In the data rows, the value 128 means zero.
Every row has a hidden score. In each pair, how much higher is the second row's than the first's? 20 means about the same, 40 much higher and 0 much lower. The score is a weighted sum of the row's numbers plus the product of two more (or one squared), each taken from its middle value.
[125 134 144  85 134 164 137 112 138 123 159]
[117  88 130 105 108 178  97  47 129 194 162] >> 26
[155 136 146 109 126 146 139 113 138 118 155]
[120 156 156  60 130 187 142 138 148 128 142] >> 14
[123  59  91  96 112 176  92  70 131 191 124]
[126 131 134 155 104 103 146 154 129 116 131] >> 26
[143  48 108 122 115 139  89  72 110 201 125]
[136 151 147 139 147  90 147 145 139  81 138] >> 16
[119 124 131 158 141 121 148 112 134 131 104]
[139 141 116 123 143 131 143 147 150 112 118] >> 11
[110 154 148  74 134 169 141 139 153 142 140]
[129 145 106 167 135  70 174 147 124  87 105] >> 21
[142 144 127  90 120 128 144 122 131 142 142]
[135 150 103 107 154 123 186 132 133 130 145] >> 17
[138 169 137 114 150 115 174 150 148  91 121]
[131  57 110 142 104 133  92  96 132 183 116] >> 15
[134 145 108 145 149  88 166 145 142  92 131]
[139 128 167  73 134 172 118 139 139 141 145] >> 23
[108 164 149  83 130 169 136 133 155 160 159]
[131 145 175 106 100 170 120 124 131 114 141] >> 25
[138 160 129 120 135 105 151 142 133 112 126]
[113  77 112 118 115 175  69  61 138 179 110] >> 19
[166 152 146  87 110 169 110 120 150 123 170]
[130 169 164  56 139 156 146 129 158 121 156] >> 27
[133 174 137  98 127 148 141 131 125 128 166]
[129  84 102 126 122 160  98  54 130 180 129] >> 18
[106  75 129 106 153 130  89  89 128 164 128]
[139 112 141 107 110 164 126  97 134 161 132] >> 32
[134 144 135 173  98 100 100 171  95  93  94]
[118 108 114 130 129 120 137 111 139 144 115] >> 20
[103 129 142  67 144 159 146 117 160 142 171]
[114 134 156  60 158 167 138 115 123 131 155] >> 24
[132  80 110 152 111 153 106  80 121 169 113]
[118  88 101 108 129 176  86  87 136 185 142] >> 12
[127  76 104 149 126 140  92  62 155 167 122]
[115 131 131 109 134 150 149 130 148 126 139] >> 12
[151 121 146 108 129 176 167 143 150 138 147]
[128 135 105 158 108 105 161 114 114 130 133] >> 18
[134 146 138 133 100  95 138 135 148 120 142]
[129 135 123 109 133 159 139 134 134 135 155] >> 18
[139 121 111 164 122 104 139 151 119 105 120]
[129 140 127 132 107 128  91 156  94 117 115] >> 18
[120 131 150 116 121 167 150 121 138 120 148]
[129 148 157  72 155 159 121 137 150 159 140] >> 20
[133 144 124 156 117 115 160 139 115  98 145]
[136 158 141 128 130 108 154 135 120 116 136] >> 10
[120 127 130 166 113  97 144 136 121 104 119]
[140 120 154  90 120 165 126 110 134 140 149] >> 21
[122 152  94 178 150  48 170 148 119  78 111]
[155 158 124 150 151 114 150 139 148  92 115] >> 27
[129 112 119 158 109  96  76 145 101 144  94]
[116 141 134 185 126  89  78 168  92  90  67] >> 18
[147 157 161  77 121 149 132 125 145 128 147]
[143 157 123 149 131  86 175 152 134  84 126] >> 11
[142 130 123 147 132 116 151 111 146 114 132]
[128 129 125 141 140 104 162 112 146 132 120] >> 27
[139 137 108 187 120  94  87 178 100  94  99]
[125  70 111 153 119 136  83  72 122 181 129] >> 17
[118 151 128  68 126 177 156 123 147 173 168]
[133  76 122 125 113 161  91  73 135 193 129] >> 24
[148 142 106 161 124  94 174 150 106  85 135]
[141 153 130 134 135 110 147 138 115  93 143] >> 7
[119 122 125 114 141 146 132  95 151 130 133]
[146 160 165  92 110 177 120 137 153 140 158] >> 23
[131 136 129  75 140 152 152 130 159 151 149]
[145 158 106 141 158 100 141 151 143 120 128] >> 19
[120 161 128 118 149  56 170 137 112  80 124]
[128 145 114 154 124  93 172 124 136 100 124] >> 19
[112 148 175 157 123  92 102 169  99 102 129]
[133 114 107 149 141  89 149 119 146 115 135] >> 16
[121 174 150 137 141 126  88 166 121 108 143]
[137  62 123 112 122 170  97  76 147 183 132] >> 22
[ 98 138 175  63 158 163 130 138 133 140 181]
[131 132  99 138 132  81 189 134 138  89 126] >> 21
[106 133 136 196 121  92  99 155 116  90  86]
[146 127 161  73  99 144 142 130 144 145 145] >> 34
[115  76 108 109 104 143 109  74 127 186 118]
[117 130 147  98 153 161 131 134 123 131 152] >> 20
[142 135 133 124 118 116 147 134 123  96 131]
[ 97 137 150 160 130  93  87 150 113  99 114] >> 14
[113 150 119 170 125  75 117 168 108  99  82]
[122  68 105 117 133 155 124  79 115 179 131] >> 25
[130  57 134 106 116 169  97  83 139 196 133]
[155 161 124 176 108  88  85 171  88 113 126] >> 33
[125 148 129 100 134 158 131 139 142 150 177]
[134 143 154  70 122 177 128 103 163 155 149] >> 27
[155 135 114 121 146 103 164 136 133 146 148]
[135 138 121 152 119 104 145 141 122  98 129] >> 18
[142  92 110 144 115 140  99  90 109 172  92]
[125 146 148 154 121 101 119 130 130 113 135] >> 15
[120 164 139 138 150  81 144 152 145  86 123]
[112  77 112 102 114 167  94  82 143 194 132] >> 14
[150 129 148  94 118 178 133 138 144 121 138]
[130  92 120 153  89 111  91 139 119 135 121] >> 17
[155 159 140 158 110  88  94 165  94 110 106]
[125 120 145 154 122 110  70 154 109 111 106] >> 11
[132 132 136  94 103 166 128 130 152 129 144]
[147 122 128  89 110 163 102 111 145 162 151] >> 22
[138 129 129 107 113 141 131 123 133 118 164]
[117 112 125 104 128 169 123 134 146 138 115] >> 14
[141 131 131 148 121 109 161 135 137 125 130]
[127 132 138 148 132 109 144 123 113 117 131] >> 20
[128 118 151  89 122 168 133 127 135 138 137]
[137 119 159 107 154 142 138  97 114 137 118] >> 29
[130 155 107 125 141 107 167 147 153 102 130]
[140  82  94  78 138 169  75  74 130 202 135] >> 20
[135 137 130 176 118 104 100 174  95 117  99]
[101  66 115 149  83 137 106  71 143 170  91] >> 34
[125 145 161  62 120 197 130 116 152 134 149]
[133 130 128 155 107 100 135 133 117 108 135] >> 22
[119 136 150 114 103 162 139 121 122 133 148]
[113  79 110 104 123 170 103  72 133 180 113] >> 15
[121 177 158 138 161 103 147 141 138  98 129]
[121 120 157  86 121 174 135 137 142 147 136] >> 14
[114  99 102 137 128 123 121  96 140 153 118]
[147  67 114  80 112 191  96  78 117 203 112] >> 24
[141 130 119  79 136 146 154 115 137 178 172]
[136 144 129 151 139  92 155 154 123  96 120] >> 17
[116 147 126 177 115 118  73 173  89  96  70]
[120 149 124 144 135 105 149  98 135 104 123] >> 29
[158 174 134 133 135 105 176 126 113  98 121]
[153 124 124  98 107 172 131 130 129 152 152] >> 19
[141 126 136  97 170 159 160 129 152 136 134]
[138 171 129 152 136 119 111 188  98 107 123] >> 37
[133 164 141 115 155 113 171 123 147 111 123]
[117 160 178  73 148 157 133 143 130 127 149] >> 4
[129 141 131 144 134  87 153 154 114  98 118]
[140 154 159  96 146 155 141 131 142 113 156] >> 21
[123  54 124 140 105 135  99  79 109 171 109]
[123 160 150 111 153 109 159 146 144 102 127] >> 22
[113 148 139  93 104 152 125 114 141 151 147]
[126  61  91 128 116 149 114  53 148 191 117] >> 24
